Each row below has a hidden score, from 0 to 20, with 10 about the middle. What is it? The score is a weighted sum of the row's numbers plus the product of two more (or one squared), each taken from its middle value.
[-10 -40  49  42 -39  25  24   4 -36 -14  -7  -7 -35  38  47 -19  39  30
  17  11 -20 -27  26 -36] ~ 5
[-46  12  -6 -40  10 103 -13 -40   5 -29 -18   6  65 -17   6  57 -17 -25
  56   1  27 -15  -6  -7] ~ 6
[-36 -26 -27 -19 -15 -42 -12   6  67 -23 -32  79 -21 -15  53  14  -2   8
 -26 -34   8  34 -22   5] ~ 14
[-21  23 -24  53 -27 -12   6  -8 -33  -8 -34 -34 -35 -16 -13   1 -14  -7
 -26 -23 -10  40 -28 -13] ~ 7
[ -6 -43  -1 -36 -12 -29   0  40 -38  -3  21  10  58  39 -12  76  65  -8
  81   4 -25 -33 -25  54] ~ 15
[  5  69 -25  17 -12 -28 -26 -33 -25  -1 -44  -4   6  11 -28  10   5  23
 -40  -5  -9  19 -22  76] ~ 12
[  9  60  20  78  -3 -12  61  46 -38  -7 -38 -34  -8  -6  -5  55   1  24
  69 -26  47 -14  -7  -2] ~ 2
[ -4  -6  24 -45  38 -14 -23 -14  53  -7 -21 -30  -6 -34   9 -26  43  18
  21  38  32 -38 -35  15] ~ 7
[-27  13  15 -35  19  75  -2 -17  28 -20  85  68  -2  -5 -13 -36   5   4
 -21  13  66  73  -1 -42] ~ 6
[ 22   9  -6  21 -40 -31 -26  43 -10  -8   8  24 -33   5  -2 -23  -7   8
  30  18 -17 -33 -19 -10] ~ 8
[-36 -11  64 -47  32  18  34  36   2 -20  61 -18 -17 -18 -34  13  24  17
 -29  37 -35  29  48 -18] ~ 10
[ 26 -42 -16 -11 -34 -12 -34 -47 -34  -4 -21 -38 -41  14 -25  -1 -16 -15
 -30 -37 -15  40 -22  15] ~ 7
[-39  53   4 -13   5 -40 -12  24 -38 -22  42 -38 -23   2  -5  45 -25   8
   1 -24 -30 -24 -19 -37] ~ 8
[ 22  35  21 -38  13 -35 -15 -30 -26 -27 -26 -38  62  13  20  56  10 -21
  -8 -19  27  58  -7 -12] ~ 12
[ 14  13 -30 -30 -36 -35  11  16 -11 -27 -20 -36  -8 -12 -23  -1  39 -13
 -16 -36 -39 -31   1  29] ~ 10
[-27 -28  27 -42 -12  -5   5  34 -31  -1 -38  -9  21 -16 -38   7   3  30
  -3 -35 -16 -10 -35  23] ~ 6
[-24 -14  81 -29  68  28 -22  -8 -31 -17  -3 -29   4   5 -19  48 -36 -21
   2  28 -22  -6 -34   8] ~ 11
[ -8 -36 -38   7 -41  -3 -26 -12 -20 -28  21  16 -20 -31 -28 -39  22 -38
  18  -2  11 -28 -35 -28] ~ 8
[-16 -18   1 -35  -8 -21 -21 -14 -20   2 -25 -21  16  11  24 -18 -35 -17
 -28  27 -34  18 -29 -28] ~ 11
[-35  -5  18 -10 -28   4  22  30  -1   7   4  -3 -30 -33  48  16 -29  31
  52  33 -23  19  -1  -8] ~ 8
[ 22 -27 -17 -38  21  11   0 -33 -13  44  26  26  23  30 -26 -10  -9  -5
  15  -1  -9  23   7 -39] ~ 5
[ 27   2 -19 -16 -40  43  -9 -45 -17  -5 -18 -14   2  -5  20 -28  -3   5
   6  15  -5  -5 -26  12] ~ 11
[ 28  39 -23  23 -24  26 -25 -37 -33 -30 -32  10  35  46  57 -33 -24  39
 -36   1  32  24  16  32] ~ 8
[-14  15 -19 -25 -37 -43 -40 -21  -2   8 -26 -34  -7   5   8 -14 -18  -9
 -15  24 -36  32 -32  33] ~ 10
[-36   9  24 -41  66 -12  39  75  53  10 -38  53  49 -15  -5 -25 -33  22
  66 -39 -33  45 -32  20] ~ 11
[-25  68  52  44   1  34 -28 -13  53   8 -43  21 -41  22  33  45 -10  -4
  79   1  19  57  41  20] ~ 6
[-22 -13   0   3  -1 -41 127   7 -24   1   6 -34  45  41  72   5 101   9
  65  -4  16 -44  -6 -19] ~ 11
[ 38 -37 -35  12   9  49 -24  -9 -12  22  15 -45  54 -38 -19 -17  66 -31
  25  82 -31 -35   4  -2] ~ 17
[ 32  29  14  25 -13  42  34 -42 -28  55 -19 -10  -4  42 -28  27 -32  12
 -30  17 -19  -7 -11 -13] ~ 11
[ -8  45 -22 -19  -5 -31   1 -47 -24   5 -37 -14  42 -37 -32  -9  22 -39
 -15 -30   6  14 -22  32] ~ 11
[-31 -20   9   4 -26 -17 -15  29  70   4 -36  52 -30 -24 -14 -38 -37  -6
 -17 -22 -33  15 -17  -5] ~ 9
[ 26 -17 -52 -26  26  25  -1 -12 -10   1  51 -45 -11  -2  -6  37   8  -4
  -4  31  32   6  11 -17] ~ 8
[-21  26 -18  42  18   9 -17  -3  51  31  69  26 -20 -36 -13 -12   8   0
   2  18  28 -10  -1 -15] ~ 10
[  7 -38 -25 -32 -45 -21  23  13 -24   4 -20 -45  58  -7 -17 -12  40   4
  15  28 -32  12 -27  15] ~ 13
[  7  19 -49  21   2 -31  22  39  16  34  38   3 -36  30 -34 -11 -36  18
   1  47 -12  19 -32  24] ~ 9
[-18 -41 -24 -35   8   2 -14  71  79  21  29  79   2 -37 -19 -17  -8 -18
   8 -15 -23 -41 -12   1] ~ 10
[-40 -28 -21 -31 -18 -42   4 -42  19 -20  36  32 -32  13  27   4 -30 -21
  -1  28 -19  43 -30 -16] ~ 13
[-11  25  42  56 -11  22 -23 -13   4  -2  -2  18  96  -8  35  -8 -15  -5
 -39  37   3 -12 -35 -29] ~ 14
[-15  45 -10  24 -13 -36  -7 -11 -19   4 -32  15  11  51 -17  47  28 -25
  54 -30 -33 -35   7  -4] ~ 12
[-27  28  62 -26  -8  47 -28 -29 -35  31  29 -30   5  50   3 -35  35   4
  38  21  25  45 -15  51] ~ 8
[-17 -34  55  40  -6 -14  67 -36  -7  -1 -15 -39  64  16  40  90 -31 -36
  -3 -39  33 -10   2  39] ~ 9
[ -7 -30 -43 -40 -38 -11  28 -18  -7  27 -25  25  -3   9 -13   3   6 -10
 -23 -20  12 -33  17  -8] ~ 6
[ 23 -19 -15 -33  -1  40 -33   5 -13   9   5   1 -28  13 -42 -10  23   9
 -16  -2  -2 -38   3 -10] ~ 7
[-14 -41 -27   7 -35  33 -22 -44 -28 -22  11  -6 -22 -15 -10 -30  16  13
 -36  28 -13  22 -26 -14] ~ 10
[-36 -23  58  23  19 -29 -15   6  29 -15 -11 -36  19  -7 -21 -34  15  23
 -29   4 -17  -9 -23  28] ~ 11
[ 22 -20  -6  71  36  25 -14 -16  -5 -28 -45   5   2  28  52  28 -40   6
  -9 -17 -34  13  40 -11] ~ 15
[-14  -6  11  -1 -16  -4 -26 -30 -27 -25 -38 -20 -35 -34 -36 -36  -5  11
  20   8  14 -37  -3  36] ~ 8
[-16 -16 -18 -12 -27  23 -14 -37  16 -15  58  15  28 -37 -26  58  34   4
 -31   6 -21  24 -19 -10] ~ 14
[  7  38  39  20  -5 -17  20  41 -20  42  -8 -12   4 -15 -35  38  23  38
 -27  67 -35 -16  14  30] ~ 13
[-25 -29 -45  -4 -37  -3  44  48  47   4  60  42   2  33  61   9 -27  39
  14  40 -39 -15   2 -18] ~ 12
[ 51 -35 -14 -27  -3  26 -26  -7   3 -22 -17 -30 -14 -18 -42  80  11 -33
 -34  36  41 -16  35  -8] ~ 5
[ 46 -27   8 -35 -32  19 -18 -39 -38 -17 -18  26  10  80 106  86  -9 -26
 -24 -25  55  -9  58  -5] ~ 16
[ 39  32 -47   7  17  53 -38 -44 -25   5 -34  -5  33  42  33 -37 -35  43
 -35   4  57  23  27 -28] ~ 7
[ 61 -20  24  33  75 -41  66  70  13 -13 -42  95  33  44 -14 -22 -36  21
 103 -30 127   9  58  -7] ~ 3
[-10 -21  -3  46  15 -41  27 -33   3  -7 -33  27  10  12  20  21 -20   9
  44  23  49  -7  11  -5] ~ 10
[ 19  11 -34 -38 -24 -36  -4   1  -4 -14  16  33 -13  -6 -30  53  61  29
 -28 -19 -27 -10  -1   9] ~ 11
[ -9 -30 -19 -32  67   1 -19  27 -27 -24 -41  -3 -24   1  34  55 -15 -28
  -4 -27  19  19 -16  18] ~ 12
[ -7  21  29 -22  53   8  50 -43  45  22  27 -34  -8  41 -30  40  31  48
  14  23  19 -36 -27 -39] ~ 16
[ 52  17  67  62  30   3  35  29 -17 -11   3 -43   3  55  18 -37 -39  19
  60   8 -12   4  -7   0] ~ 9
[-13  14 -10  59  39 -13  -3 -20  -3  14  20 -23  27  35 -43  -5   5  -9
 -34 -30   1  33  -6  17] ~ 11
[ 15  -6   1  41  46 -41  64  55  40  -7  20 -45  23   4  -7 -37  43  16
 -24 -19 -20 -27 -34 -35] ~ 13
[ 46 -36 -10 -42 -10   3 -39 -23 -15 -30 -43   7 -34 -42 -39  -2 -16 -30
 -34 -12 -33  -2   2  -7] ~ 10
[-10  33  -1   0 -31  -7 -25 -37 -35 -16  22  -8 -33  36 -12 -15 -27 -39
 -16 -35  -2 -11   8 -12] ~ 4
[-35  74 -31   9 -29 -26  24 -35   7 -14 -40  -8  48 -22  39 -17 -33  -6
  -8 -23 -14  48 -30 -11] ~ 12
[ 16 -45   6 -26 -43  35 -29   8 -23  35  69  20   3 -32  -6 -13 -36   2
  24   0  -2  39 -36  27] ~ 7
[  4 -39  12  19 -16  35 -22   3  43   1 -31  16  27  26   4   2 -14 -27
 -15   4  39 -11  64 -17] ~ 10
[ 36   6   4 -16 -31  31 -15  17 -27 -13 -21  -5  -5   0 -41 -32 -25  -3
 -15  -4  38  -8  19  20] ~ 5
[-14 -25  -6  26  19  28 -38  41  82  15  10 -26  26 -37  -8 -25  43  11
 -38   7 -41  38 -33   2] ~ 14
[ 48  18 -30  80  67   6 -22  34  36   5  40  29 -22  68  11   8  89  -2
  -7  26  35 -38  35 -35] ~ 12
[-23  -1 -15   1 -23  59   8 -21 -15  56 -36  46  79  11  66  18  53   4
 -29  29  43 -33 -14  -4] ~ 17
[ 29  34 -10  18  -8  23  24 -27 -23   5 -39  40   8  67  70 -33 -27  55
 -34  36  45  61  19   0] ~ 7
[ -9  21 -27   7  20 -23 -36  73   2 -13  27  -5 -42  -6 -26  -5 -25 -22
 -13  -4  25  16 -27 -13] ~ 4
[ 50  -7 -41  -9  46  -8  12 -29  14   7 -13  -7 -39  36 -41  -9  -8  -3
  -1  -6  12  26  55  20] ~ 11
[ 21 -18 -36  -9  18 -35  -9  -5  20  20 -36  11 -30  17  15 -29 -12  -7
 -26   5 -33  13 -35 -19] ~ 11
[-19 -20  26  72 -18 -34 -28 -20 -18 -13  44  -5 -27   5 -21 -40   0  13
 -24 -40  17 -13  24 -21] ~ 4
[-42 -17  -7  16  70  14  14  28  16 -16  -6 -34   4  17 -37 -27  -2  42
   3  -7 -26  16  20 -21] ~ 11
[  8 -32 -39  11   3   8  13  30 101 -23 -20  75  13   1  -4  14  28  63
 -32  24  63 -32  29  46] ~ 8
[ -4 -38 -20  33 -33  -6  26 -46 -32  -3  -9 -27  21  55  32  74 -22 -27
 -32  15  20  13  12  -9] ~ 13
[-47 -22 -23  -9 -40  -8  50  26 -31  10 -13   2  22 -42   5 -33 -39 -15
  48 -32 -13 -24  -9 -29] ~ 6
[ -2  11 -47  19  -9 -25 -31 -43 -14  47  12 -19   1 -10 -32 -16 -21 -11
 -21  30  35  40  10  11] ~ 10
[ 20 -18  33 -13  15 -14 -30  14  59 -14  37 -13   1  -5 -40  19   5 -19
 -35 -35 -36 -21 -25   2] ~ 11
[112  87 -36  65 -16  70  11 -43  30 -13 -29  41   3  35  80  37  -1  31
 -26  -1  38  39  54  46] ~ 14
[ 37 -26   5  74  79  26 -25   8 -15  92   1  -3  10   7 -37 -13 -24 -20
  13  -6  -7 -38 -25 -11] ~ 11
[ 47  45 -28   5  24 -11  16   5  45 -10  -4  65 -37 -10 -11  34 -24 -39
  -3  40 101 -11  51 -27] ~ 4
[ -8 -21 -51   3  -4 -13  -6 -18  59   5   1  29 -26 -35   4  -7 -19  60
 -32 -17  28 -30 -22   6] ~ 9
[ 57 -20 -17   0   9  36 -27  23 -13 -27   9  19 -30  70  47  51 -39 -29
 -26  11 -20  16 -31 -22] ~ 14
[  5 -20 -22 -12  -3 -35 -30 -35 -29 -27 -13 -15 -21   8  15  17  14 -15
 -25  23  33  44  28 -39] ~ 11
[-36  18   2 -24 -21 -31 -14 -20 -37 -27 -32  29 -25 -11   3  30  31  11
  24  33 -42  -8 -29   1] ~ 12
[-15  -1 -30 -20 -11 -37 -39  46 -34 -15  50 -11 -27  -2  42  62   0  30
  38  41   2 -35  -4  40] ~ 6
[  3 -21 -28 -35  26  28  26  26 -19   5  -9 -20   6 -26 -13  45 -37 -12
  14 -13 -29 -42  54 -20] ~ 9
[-42 -29  39 -37 -16 -18  56 -12  -3 -18   4   8 -21 -44  47 -20 -37  -2
  51 -39  -7 -35  20   8] ~ 6
[-39  72 -46 -24  12  46 -34 -21 -21  -8  48  29 -21  62 -32  61 -19 -41
  28 -35  61 -28  33  -2] ~ 3
[ 17  51 -22  -5 -20  43   2 -19 -27 -28  -5 -26 -19 -27 -26 -19 -32  13
   6 -42 -22  27  -5 -14] ~ 14
[-46 -14  78 -12  45   7 -12 -42   0 -13 -28  15  28  31 -18  14   8 -10
  21 -20 -43  -7 -32  20] ~ 12
[-34  11  20 -11  96   2 -21  36  51  51 -44  54 -37  19 -14   9  26 -33
 -17 -28  73  -1 112 -10] ~ 10
[-33 -43   5 -20  12 -39   2 -11 -33  -2   9 -21 -31   3  21  14  25  -2
  61 -38 -27  21   3  23] ~ 10
[-15  27   5  61  57  -2 -37  64   2 -26  32  14 -14 -33  -4  16  46  15
 -30  17 -10 -16 -28  10] ~ 11
[ -6  13 -29  40  22 -30  40  81  25  -8  13  41  51  31  16  35 -14  36
  73 -28  73  56 -28  34] ~ 5
[  4  11 -10 -41   8  15 -37 -14  45 -14 -28  39 -40 -35 -25 -24 -26 -26
  15 -41 -35 -35 -31  22] ~ 9
[  6 -17  -1  22  19  -5 -17  32   1  -3  20   6 -30  -2 -28 -15  19  18
  -6 -36 -19 -36 -34  24] ~ 8
[ 76   2  -3 -38   0  38  17 -43 -24   5   3 -26  75 -19 -34  73   1 -18
  24  -3   9  29  24 -12] ~ 15
[  7 -42   2 -37  -8 -42  -4  -6 -22 -28 -26  30 -40  31 -30  -7  25   7
  78 -21  41 -44  10   9] ~ 5
[ 44   8  25  46 -30   5 -35 -36   0 -22 -13 -22  50 -44  79  -9  -3  44
 -21 -14   6  13  47  45] ~ 13
[-23 -43  37   6 -38  -9   1  38   5  52 -20   2 -19 -19 -17  35  -8  -6
 -17 -25 -30 -43   3   0] ~ 7
[-10   3  -6 -37 -21 -11   8 -17 -14 -25 -13 -23 -17 -32  10 -10   0 -19
 -25 -31 -34   8 -36  12] ~ 9
[ 91  26 -23  14 -37 -43  67 -10  -8 -18 -22  27 -29  91 -21 -16  15  19
  66   5  54 -11  -4 -36] ~ 10
[ 14 -35 -19   1 -11 -42  23  44  25  -5  39  20  -3 -13 -41 -27   8  16
 -29  21  29 -25   3   6] ~ 8
[ 11 -15 -25 -17  -3  54 -35  -9 -26   6  40 -37 -33 -34  -5  -5  32  -8
  11  17  31 -37  34  13] ~ 6
[-30 -26 -23  10  50 -26  42  83  15 -29  22 -22  10  69  26 -39 -20  -7
  37  49 -17 -39 -30  17] ~ 10
[ 31 -37   3 -40 -41 -26  32 -15   8  33  33 -17  52 -12  40  43 -31 -36
   5  28   8  43  13  31] ~ 14
[ 38  22   1  14   5 -39  -5  48 -33 -23  -9 -43  15 -25  -7   0 -30  -6
 -35 -41  36  -9 -29  48] ~ 4
[-13  74 -26  16  15 -13  -7   0 -18  29   3 -26 -17  -8 -16  45 -14  -5
 -39 -35 -14  71 -11  48] ~ 7
[-32  -4   9   4  12  -3   3   4 -34 -19 -27 -24  29  18 -37 -13 -20  18
  -8  37 -14   5  13 -18] ~ 11
[-32  -3  -3   4  72  -8 -17  10 -19 -15 -14 -23 -42  14   4  11  50  21
 -31  22 -17  21 -30 -36] ~ 13
[ -9  -4  69 -19  62  28  29  57  54 -23   7  64 -40  47  30 -29 -27  33
  28  -1  65  23  25  35] ~ 6
[-14   0 -10 -26   4  -1   0 -25  10 -17  13  10  35  51   7  76  44  34
  16  36  17 -13   7  27] ~ 13
[ 32  15 -23 -22  65  13  57   7  11 -28 -35  45  47 -22  71  -4  24 -17
 -19  -7   8 -11 -24 -13] ~ 15
[ -7  46  86   0  20  12  13 -42 -26  57 -27 -24  26 -18  16  17 -32  -8
  28   0   4  36 -14  38] ~ 10
[ -3  36  60 -13 -34   2 -32  36 -19 -10  60  42  24  -7 -14  30  27  47
  39  57 -40  28  40  30] ~ 13
[-37  56  38 -31 -38  48 -26  -8 -19 -21 -31  57  -2  27 -43  97 -14  20
 -30  58 -37 -41  13 -40] ~ 11
[-47  45  -4 -37 -41 -38 -18 -25 -12  20 -37 -44 -19  41 -34  27 -20 -39
 -36  -4 -42  27  30  29] ~ 9
[ 11   3 -14   4  36  17  35  18 -26  -1  12  -4 -20  66 -43 -36  35 -14
 -27  -1   3  20 -27   6] ~ 6
[-10  52 -27 -47  -7 -25 -12 -23 -25 -15  21 -40  19 -16  23 -19   7  -7
   8  18 -11  11 -20  10] ~ 11
[-29  17 -47  18  16 -20 -19 -18 -26  40  16 -30 -21 -31   9 -10  -1 -20
   7   2  56  57 -31  12] ~ 2
[-11  12   4 -12 -21   2 -29 -40   5  39  78 -28 -22 -29 -25 -33 -28  19
 -37  51   0  29  35 -30] ~ 11
[ -5 -32  -9 -40 -37  22  -1  47  30  12 -26  14  38  20  48   0 -30 -39
  79 -29   2  -8  -2 -21] ~ 10
[-41  20  25  13 -21  -1 -40 -18 -34   5  -7 -26  38   4  11  -5 -36 -11
 -28   3   5  -1 -15 -24] ~ 8
[ 32  33  55   3 -11 -38  55 -31 -12  -1  50 -25  72 -19  40 -10 -33  30
 -22  54   6  -3  14  48] ~ 14
[-19  15  42  26  33   8  24  -3 -14  19   4 -41  41  21  13  18 -27  -5
 -24 -39 -27  20 -35   6] ~ 10
[ -6  -3 -28  95 -45  27  35   9 -21  -2   9 -17  59 -10  93  17 -11  41
 -36  12 -17 -20  38  -8] ~ 14
[-45  33 -15 -18 -16  -6 -24 -11 -24 -17 -45 -20 -10 -40   4  28  21  37
  -2 -33 -41  20   3 -31] ~ 11
[-12 -23 -14  60  32 -15  25   1  15  -4  56  27  22  19 -26 -23 -32 -15
   0  32  -9  -2  -6  19] ~ 12
[-15  -1  13  23 -25   5 -17 -10 -19  25  23  28 -42 -29  14   3 -24  26
 -19 -11  44 -16 -34 -23] ~ 4
[ 18  46 -32  24 -44 -14  27  -5 -23 -25   8 -44 -14  25 -30 -19 -40  28
   9  -2 -19   7  -8  21] ~ 15
[ -5  -7  60 -22 -32 -29 -34  27  60 -13 -27 -30   9   3 -31 -21 -19 -10
 -21 -14  11  -5  -5 -20] ~ 7
[-32 -11  47  16 -35  15  28  43  98 -17  22  11  37  52  43  12 -14   1
 -16 -14   9  52  22  -5] ~ 14
[  0 -31 -24 -26 -31 -17 -32  13  16 -18 -37  44 -15 -33  -6 -19 -20  18
 -14 -15 -23  -2 -27  -3] ~ 9
[-38  62  46  38  25  10  -8 -36   4 -28  -7 -16  19  -3  -3 -40 -12  29
 -29  14   2 -10   9 -18] ~ 14
[ -8  -5  53 -26  89  17  -9 -11  73 -18  10  29  17 -35   1   2 -17 -20
 -32 -21 -23  22   6  13] ~ 14
[-30  -3   0  40  21 -20  16 -43 -31 -20 -28 -14   7  56  19  37  69   8
 -17 -28 -26 -30  19   6] ~ 13
[  9  52  18  20  49  12  47  31 -36 -24 -22  -2  37 -27 -37 -14  37  -2
  58  20  -7 -39 -23 -41] ~ 16
[-16 -18 -13 -31 -21  33 -35 -30   8 -14 -18  43 -25  -7  15   6  -5  -2
  22 -12  38 -14 -29 -24] ~ 6
[-30   8  65 -35 -41 -17  54  14 -12 -21  71 -43  46  58  64  12   7 -16
  48 -28 -32 -33 -27   6] ~ 5
[ -6 -20 -31  -2 -22 -41 -33 -32  -6  11  26  -8   2 -44 -16 -21  23 -23
 -15  18  -1  23 -35   8] ~ 11
[-17   0  13 -14 -14 -42 -36 -20   3 -20 -22 -14 -24  47 -13   8  29  -9
 -17  -3 -18  22 -10  27] ~ 11
[-46 -37   0  68 -20  -9   9  30  12  -7  17   3  45  23  -5  -7  32  -4
 -28  86   3  22 -25  17] ~ 17
[  2 -18   4  41  83   0  26  25 -31 -10  39 -22 -20  40 -14  63 -11 -15
   9  60 -33 -45  -9  17] ~ 12
[-38 -25  37 -16 -13 -15  26  -8  35 -19   2 -27  -2 -11  30  30  36 -13
 -23 -40  -1  42 -25  30] ~ 10
[ 48 -35 -31 -26 -45  50 -37 -13  -7   8 -14 -35 -36 -25 -19 -18  40 -10
  22  49   8  -1   6 -32] ~ 10
[-33  22 -32 -21   4  -6 -39 -31 -18  31 -34  11 -27  15 -22 -22 -40 -23
 -21 -27  34  57  -4 -13] ~ 6
[-21   7  56  23 -34 -19   6 -28  24 106 -10  -2  54  15  22  34  45  16
 -10  18  17 -16  17 -43] ~ 12
[-31 -44 -34   6  49 -27  57  -9 -21 -15 -45 -35   9  20  11   1  13 -20
  59  14 -34 -11  62 -41] ~ 14
[ -5  15  29  65 -15   5 -36  53  30 -21   2 -42  11  -3 -11 -38  24   1
 -25  -2 -30 -12 -11  23] ~ 11
[ 94  29  -3  67 -44  34  34 -30  60  73 -21  58   9  66 127   5  13  43
  19 -29 104 -38  80  73] ~ 7
[-30   7   8 -43  47   1  -8  -3 -10  24  26  -5 -33  32  -1 -29 -20 -38
  -4  42 -19  35 -10  13] ~ 11
[ 78  34 -22  46  53  12 -32 -39  15 -24  26  14 -24 -26  43 -27 -32  29
 -25 -26  33  80  33  35] ~ 13
[ 51  13  82   5 -28   4  -1 -44 -12  46  34 -11 -35 -35 -19 -18 -17 -10
  15  -2  28  12   0  43] ~ 9
[  5   7 -24 -28  -2 -27 -35 -22 -21  -4   2 -40 -24 -13 -37 -13 -14 -34
 -35  14  15  33  19   9] ~ 8
[-39  12 -32 -26   3 -32 -27 -14 -10  -3 -20  39 -27 -31  23 -20 -17   4
 -25   5 -22  29 -29 -25] ~ 11
[-21 -13  44  -1  30  12  64 -11 -19  14  23 -18  12  41  25  38  15  -7
 -32  21 -41 -25 -14 -18] ~ 12
[-18 -38 -22 -28 -31  34 -19  16  12  25  -3 -14  21 -36  -5 -25 -10 -40
   9 -26  20  -1 -11 -40] ~ 6
[ -4 -40  26  23  47  -1  10  27 -25  -1  -3  40  27  14 -24 -34 -27 -17
  69 -15  50 -15  -3  -1] ~ 6
[-19 -44 -21 -26 -26 -23 -27 -18 -30  -9  15  13 -31 -41  20 -25 -11  -3
 -29 -30 -27  34  -9   0] ~ 9
[ -7   9  29 -21  83   0 -33  44  24  -8  13  -6  -1  56  -8  20   5  -2
  -6  -1  -6  -1   6  22] ~ 11
[-36   0 -27 -24 -42  -3 -29 -23  38   4 -30 -36 -31  -1 -23 -24 -13 -32
 -25   7 -26  -7 -32 -30] ~ 8
[ 31 -18   6  27   1 -16  23  38 -21 -16  67   7 -33 -15 -11   6  -7  60
 -27  43 -12   8 -10 -31] ~ 9
[ 36 -33 -20 -24 -24  28   0 -14 -11 -17   8 -30   2 -24  11 -35 -10 -27
 -17 -10 -25  16  13 -29] ~ 9
[-40   7  12 -44 -44  41 -15   9 -12 -18  37 -28   1 -32 -36 -32  66 -30
 -18  -9  13  23  17  -9] ~ 7
[-11 -31  10  72 -13 -11  58  40  67 -11 -21  78  19 -17 -34 -26 -38  10
   0  15  25  -2 -32 -41] ~ 10
[-10  46 -39   6 -34  40   6   8  34 -26 -35 -45  -8   5 -41 -17  25  -1
 -30 -20 -33 -11 -32  -7] ~ 13
[-10  66  30  25 -13 -33 -16 -37 -13   9   8  47 -16  43 -14 -30 -24   9
 -14   4  15   9 -20  18] ~ 7
[-33   8 -25   2 -27 -22 -34  59  41   0 -44  17 -35 -25  27 -20  -9  18
  41   1 -33 -28 -20 -31] ~ 8
[-11 -18  28 -41  28 -24  58  48  48 -14   8  11  22 -39  25   0 -35  -8
  72  -1 -20 -24  67  24] ~ 10
[  5  57 -34  13 -31 -24  -5 -12  20 -25 -20 -18 -32  12 -32 -31  22 -20
 -13  -2 -30  25   0  27] ~ 13
[-14  -5  21 -15 -38 -30 -20 -16 -33 -13   8 -17   5  40 -19   1   4 -36
 -19  -9 -40 -19  -4 -20] ~ 5
[  4   4 -16  -2 -27  -9  49 -24 -25 -27  39 -39  37  19  31  21 -16 -20
   7  35 -40  22 -12 -14] ~ 14
[ 35 -26  21 -25  -9  48 -14  12  16  -2 -20 -41  21 -39 -28 -32  61  25
  72  28 -37 -32 -13  -5] ~ 16
[-14 -20   1 -35 -25 -30   3  22 -20 -15  33  16   2 -43 -43   0 -30   0
  22   0 -14 -26   6 -42] ~ 8
[ 39  20  -1 -28   2 -36 -37  14 -27  43 -31  21   8   4  -4   2 -32   8
 -29  14   8  -9  41  41] ~ 8
[ 53 -29  45  20  -1  44  85  16  20 -30   6 -34 -21 -32 -42  -6  51 -31
   7   3 -17   1 -11 -25] ~ 12
[-38 -37 -30 -18  -1  -2   9  13 -15 -30   0 -12  68 -28 -35 -29  34  14
 -13  73   5 -38 -17  36] ~ 11
[-45  -2 -30  24  43   3  -3  29  14  12  35  42 -42 -11   2  19  10 -23
  -7 -14   7  28 -35 -29] ~ 10
[  1 -10  15 -28  21  38  19 -47 -35 -26  80 -45  16  64 -21  27 -39   9
 -16 -10  15  -5 -16  11] ~ 5
[ 13 -26  -2 -25  -2  12 -30  25  27 -24  27  12  11  43  41 -10  -4  35
 -31 -13 -33   3 -10  -6] ~ 6
[ 25 -29 -26 -27  -8 -17 -31 -26 -34  -9  -1   9  -7  -6 -34  53 -27  13
 -33 -10  10  29  38  -7] ~ 9
[ 80  36 -27 -21   9 -14 -33   2  31 -23 121  44  42 -16 -34   1  48 -41
 -17 -42  -7  18   5 -32] ~ 8
[-35 -37 -23   3 -28 -21 -26 -10 -38  -8  33   8 -40  -4  27 -17 -31 -18
  11 -22 -30  -6  -8 -29] ~ 7
[-46 -14   2  -6  68 -17 -33  48  37 -24 -15  53 -18 -41  47 -10 -41  29
   6 -23   6   6 -24  -2] ~ 10
[ 57  68  36  29 -31  73 -39 -45   2 -22  -6  35 -34  27  10 -35  33 -15
  52 -33  12 -26   7 -30] ~ 10
[ 54 -20  71  -9  46  35  -4  57 -18  -1  67 -21  19 -15  38 -27  46  59
  56  -3 -27 -33   7   9] ~ 6
[-45  16   2  -3   9 -37 -40 -21 -24  -9  60 -32 -38 -15 -34  37 -30 -20
  18  -8  17  40 -25  28] ~ 3
[-29 -33  59  16 -41 -31  50 -26  14 -30 -38  70   7 -10 -33  93  10  24
  16  16 -33 -38 -11 -41] ~ 13
[  3 -45  64 -47 -18  17  68 -16  34  68  17 -24 -31 -16  17  90  60   3
  58 -20 -25 -12  13 -32] ~ 10
[-21  58  -5  42 -11  -2  69  -3 -25  83   7 -23  26  24 -12 -37 -38  -5
  44 -15  -3 -32 -10  49] ~ 11
[-41 -17 -24 -46   2   2 -16  44  13  32 -20  19 -40 -35 -35 -33   9   0
  44  24  27 -29   5  -1] ~ 3
